Small tables with named rows and columns. After each table, cells are looked up by row and column.

vageged =
         gezoz  dus  div  vota  bav  savonep  tebok  mavuse
pusabir    100  148  129   121  105      126    103      96
gavu       123  126  119   118  141      148    148     143
dil        176  103  121   118  146       72     95     132
fik        192  169  133   122  105      107    225     156
biba       220  101  111   114  132      234    156     173
filud      159  126  123   119  149       58    140     144
sep        120  135  126   120  141       80    116     124
goguka     189  105  117   117  181       58     92     158
neze        38  133  123   118  151      163     88     114
vuvig      172  112  114   116  182      113    127     173

dus of vuvig: 112
mavuse of gavu: 143
mavuse of goguka: 158
tebok of neze: 88
mavuse of vuvig: 173
mavuse of sep: 124
tebok of vuvig: 127
gezoz of vuvig: 172

gaku.tsv
	koga	sutife	vib	sufal	ziv	vikeri	taz
zok	190	43	96	61	139	86	51
did	94	195	33	30	39	69	102
pevatud	105	130	84	87	106	129	112
lasig	128	176	73	59	80	54	48
sotuzes	104	82	87	70	69	90	114
sol	106	88	97	89	102	96	90
vike	108	105	83	91	91	88	85
vodedev	103	106	83	86	94	96	92
kiz	139	99	90	78	70	68	78
dotule	110	5	103	129	118	105	92
vigu	67	67	11	68	37	70	125

What is the sufal of lasig in gaku? 59
What is the sutife of sol in gaku? 88
What is the ziv of vodedev in gaku? 94
What is the vikeri of vike in gaku? 88
What is the vikeri of zok in gaku? 86
What is the vib of pevatud in gaku? 84
What is the sufal of pevatud in gaku? 87

vupon =
,lok,fud,semete,lol,nebad,meket,vez,vifu
kunel,-0.39,0.38,-0.79,-0.36,-0.35,-0.13,-0.44,-0.51
diguzu,-0.28,-0.30,-0.27,-0.31,-0.27,-0.31,-0.27,-0.20
kekure,-0.28,-0.01,0.69,-0.24,-0.54,-0.28,-0.47,-0.60
korale,-0.44,-0.50,-0.35,-0.32,-0.34,-0.40,-0.40,-0.19
rida,-0.29,-0.30,-0.23,-0.61,-0.34,-0.47,-0.28,-0.09
neser,-0.04,-0.22,-0.52,0.16,-0.45,-0.53,-0.14,0.19
pabapoz,0.07,-0.15,-0.28,0.54,-0.48,-0.75,-0.94,-0.50

What is the vifu of kekure in vupon? -0.60
What is the fud of neser in vupon? -0.22
What is the nebad of kekure in vupon? -0.54
What is the vez of korale in vupon? -0.40
What is the nebad of neser in vupon? -0.45
What is the lol of rida in vupon? -0.61
What is the lok of rida in vupon? -0.29
What is the vez of neser in vupon? -0.14
What is the lok of neser in vupon? -0.04
What is the vez of rida in vupon? -0.28
What is the fud of kunel in vupon? 0.38
What is the lok of kunel in vupon? -0.39
What is the semete of rida in vupon? -0.23

zegifed:
fields: gulor, niz, pas, nupe, pipu, leb, vodor
vivona: [38.874, -26.033, 23.144, -28.276, -37.372, 10.969, -10.724]
nevu: [20.925, 13.436, 17.749, 0.711, -91.171, 54.225, -31.110]
pif: [43.157, -78.831, 21.739, -19.463, 31.825, -12.051, 39.055]
daz: [38.929, -15.389, -42.240, -45.598, 74.776, -43.376, -4.526]
lif: [32.587, -34.868, -13.266, 16.822, -14.241, -79.425, -24.907]

gulor of daz is 38.929
vodor of pif is 39.055
pipu of lif is -14.241
nupe of pif is -19.463
leb of vivona is 10.969
niz of nevu is 13.436
vodor of lif is -24.907
pipu of vivona is -37.372
pas of vivona is 23.144
niz of lif is -34.868
pas of lif is -13.266
pipu of pif is 31.825
pas of nevu is 17.749
leb of nevu is 54.225
vodor of daz is -4.526
leb of lif is -79.425
niz of daz is -15.389
nupe of vivona is -28.276
leb of daz is -43.376
Row with the largest gulor: pif

